In the rows, zero is written as 128.
Each row of R is roughly a mix of the hidden directions of one of 3 groups.
R (123 x 13):
[[124 146 140  92  59  97 132 144 128 126 134 138 166]
 [113 149  89 158 127 162 105 105 119  96 100 144 171]
 [103 130 130 104 167 122 114 169 121 126 118 162  70]
 [134 150 145 127  98 120 173 178 130 182 124 120 125]
 [102 118 138  87  87 173 115 148 170 150 122 131 142]
 [ 98 114 173  95  76 148 126 126 123 164 121 145 145]
 [126 119 139  91  90 101  84  73 120 143 130 139 118]
 [ 87 134 133 150 180 113 162 121 112  98 150 129 164]
 [ 86 126 165  95  97 129 121  81 131 140  99 108 150]
 [118  97  84 147  77  98 103 137 140  96 135 137 110]
 [127 101  97 122 171 113 124 128  91  93 123 173 157]
 [133 140 126 120 134  88 173 121 152  68 152 145 146]
 [138 152 113 122 144 175 106  97  96  78 115 109 145]
 [ 82 141 114 134  79 140 133 164 178 116 114 125 134]
 [157 132 110 126  70 150 153 160 137 174 119 119 116]
 [161  81 130 139  95 120 115 156 152  84 164 131 132]
 [ 66 128 147 164 148 162 116 124 139 107 164 117 122]
 [ 62 158 147 146 136 160  89 123 107 135 142 134 125]
 [113 105 166 115  93 139 139 125 148 166 101 181 120]
 [131 154 163 139 169 118 108 111 145 186 114 102 109]
 [110 148  72 102 118 161 122 166 103 113 144 113 156]
 [117 171 135 122 117  88 178 169 113 134 109 148 144]
 [126 120 143 122 149 144  80 108 173 170 119 117  89]
 [134  96 187 140 157  81 130 113 123 102 152 123 124]
 [148 149 130 122 152 160  94  83 155 172 108 109 114]
 [114 102 104  89  92 136 117 129 174  78 125 119 136]
 [128 127  94 121 108 110 164 147 144 197 152 134 121]
 [ 96 174 179 152 107 150 143 137 134 152 138 110 101]
 [ 88  91  95 117 159 127 103 139 114  82 123 140 157]
 [112 125 105 106  59 107 116 116 155 149 123  95 116]
 [120 171  99 118 149 173  73 115 137 137 112 111 140]
 [ 96 178 131 139 151 155 127 144 131 119  83 127 173]
 [ 78 153 159 101 123 100 138 165 164 120 119 126 155]
 [152 117 108 183 111 154 136 135 135 141 187 116 116]
 [ 87 131 105 115  76 124 117 157  79 124 101 137 124]
 [149 108 159  85 189 136 112  90 130 124 128 119 123]
 [156 151 152 158  87 139 114 146  87 146 111 138  86]
 [145  90  84 134 145 128 110 127 179  85 115 124 145]
 [115  79 120 107 103 104 137 122 103  65 125 147 123]
 [186  96 155 122 105  95 160 122 138 108 158 134 120]
 [190 124 105 125 136 108 130 106 135 189 118 135 131]
 [105 186 118 100 146 168  94 125 114 130 102 115 109]
 [ 77 131 138 128 135 122  96 118 162  67 118 130 149]
 [158 119 164  89 168  86 134 126 122 118 108 158 154]
 [124 104 131 117  76 110 142 184 125 135 172 140 133]
 [185  88 118 109 160 120 121 105  92 120 129 154 141]
 [105 153 152 140  99  85 157 148 128 174 145 125  97]
 [114  95  93 147  89 149 155 148 151  80 132 135 150]
 [173 150 141 154 121 161  98  91  89 136 110 107 117]
 [148  82 110  99 162 113 126 159 125 148 151 173 109]
 [134  68 167 106 106 112 142 124 156 119 126 142 168]
 [152 102 106 121 162 132  86 128  80 120 133 167 155]
 [148  86 160  99 100 170 122 147 145 111 140 149 161]
 [109 168 136 145  97 109 150 105  81 124 113 152  88]
 [139 104 156 118  81  72 162 147 140 125 153 126 129]
 [195  93 112 146 126 162 108 115 126 126 159 120 116]
 [103 128 115 117 143 154  91 108 144  63 105 129 154]
 [ 62 111 142  97 139  86 126 128 132 102 111 139 147]
 [123 116 168  92 130  97 137 129 152 164 145 142  75]
 [128 147 144 130  71 173 115 148 102 128 141 159  96]
 [ 78 154  97 150  96 127 130 129 144 170  88 131 133]
 [159 129 144 115 182 139 103  83 127 100 126 120  91]
 [126 149 175 130 172 114 100 113 160 164 103 102 127]
 [142 140 127 133 127 130 134 193 157 154 178 104 116]
 [ 94 138  92 171 158 174 116 133 114 101 155 135 134]
 [ 89 105 100  90 126 125 118 129 139  66 151 145 118]
 [122  86 107 115  80 119 115 146 174  90 139 119 145]
 [131 145  78 151 121 178  97 133  89 155 117 131 120]
 [101 171 111 160 140 183 151 147 131 141 105 101 127]
 [ 84 159 126 155 105 159 104 133 139  77 101 125 138]
 [ 92 151 112 121  65 120 148 171 131 131 148 110 137]
 [ 83 148 108 115 129 172 114 150 133  73 110 128 109]
 [101 123 121  78  80 121 108 147 143  96 145 136  92]
 [134 151  87 148 148 160 126 115  76  99 103 142 153]
 [127 132  80 171 101 157 142 115 107  97 165 139 109]
 [ 83 118 122 147 121 145 150  99 118  65 139 139 100]
 [127 100 105 129 141  70 127 139 184 131 142 112 102]
 [126 101 158 112  74 154 130 160 175 134 138 137 146]
 [119 121  71 124  99 159 130 157 121 129 131 155  79]
 [134 141 120 172 144 160 129  95 116 119  75 144 166]
 [160  99 114 127  87 171 146 131 121 106 146  97  90]
 [143 140 179 147 151 121  99 104 146 124  90 110 171]
 [139 116 133 119 134  86 120 119 175 108 150 110  69]
 [158  85 127 137 110  95 138 134  91 122 159 167  97]
 [118 116 203  98 112  91 129 107 145 125 135 127 117]
 [ 94 144 149 119 177 124 109 128 131 137 140 115  63]
 [127 128 165 130 203 101 109 121 138 139 103 138 144]
 [145 161 171 112 114 129 151 162 129 150  94 111 172]
 [131 123 148 130 145  91 156 143 110 175 165 131  81]
 [107 166 139 146 133 153 141  92 107 155  73 152 130]
 [107 128 156 107 107 130 145 161 183 106 108 102 163]
 [153  80 160 119 150 105 146 116  99 113 138 137 178]
 [139  98 110 126 122 103 166 169  98 127 143 181 143]
 [153 100 157 102 152  99 118 144 164 174 120 129  94]
 [ 82 103 136 135 199 129 118 133 131 109 127 141 154]
 [133 168 161 150 123 169 132 131 146 167 110 152  88]
 [130  87 159  99 121  97  93 129 131 153 171 116  97]
 [128 155  84 130 162  95 133 133  73 112 151 110 112]
 [163 107 128 131  61 114 157 141 130 162 153 119 117]
 [170  89 141 116 117  91 118  89 152 170 148 126 124]
 [117 149  94 135 137  94 186 164 169 130 121 131 129]
 [198 131 100 144  95 146 156 117 130 138 130 119  99]
 [110 151 109 102 123  93 143 180 123 147  86 128 160]
 [175 103 119 133 115 134 176 133  78 136 161 125 116]
 [142 140 172 101 156  90 123  97 105 141 120 174 140]
 [126  77 120 162 153 141 105 163  99 131 167 141 148]
 [146 160  93 144 140 144 127 166  88 130 154 153  87]
 [ 94 117  71 130 147 141  80  96 146 123 142 121 146]
 [139 141 148 108 171 105  97 123 113 175 124 141  81]
 [111 162 152 135  67 168 130 121 101 108 121 115 151]
 [119  95 106 100 119  69 142 142 126  89 132 148 159]
 [ 59 158 112 130 108 103 135 162 136 128 140 159 121]
 [ 95 108  96 141  74 135 144 131 153  97 143  94 107]
 [172  91 112  88 121 133  72 124 136 138 112 108 140]
 [115 122 114 141 130 143 137 129  86 141 105 133 205]
 [163 143 102 158 104 137 140 121  76 173 137 144 114]
 [ 96 146  98 140 142 136 150 173  95 112 114 179 134]
 [100  61 111 107 111 112  96 140 108  97 128 131 140]
 [126  65  82 129 141 111 115 160 119 112 139 133 160]
 [129 129 184 102 180  94 121 111 145 146 120 144 148]
 [170 118  89 133  82 147 109 139 108 173 117 113 113]
 [145 132 136 107 149 128 156 123 127 122 115 190  71]
 [112 115 130 136 111 167 127 150 125  52 145 110 116]]
One row of each group comes first, with its name. Which group is each row after those in?
[ 90 133 126 124 200 133 112 146 153 128 104 141 103]  X
[116 190 161 139 175 155 146 141 132 139 105 130 129]  N
[129 166  99 151 121 174 141 147  80 116 116 144 158]  S

[ 89 148  84 165 134 167 126 138 106  91 151 137 131]  N
[104 152 177 146  97 124 153 100 127 163  92 148 117]  S
[149  95  83 113  95 119 168 153 114 133 146 164 147]  X
[115 147 194 112 104 120  96  98 144 134 161 120 118]  N
[ 84 179 104  99 102 132 146 143 148 143 120 120  91]  S
[123 113 101 187  76 123 109 135 103 117 119 145 151]  S
[112 162 139 136 178 144  89 114 130 116  81 134 156]  X
[130  82 160 126 143  85 151 106 156  99 164 137 133]  N
[113  91 153 106  63 115 138 134 168 112 128 142 132]  S
[112 143  71 130 110  97 153 128 111  87 142 159 149]  N
[ 96  98  84 118 103 142 121 152 171  91 126 150 114]  X
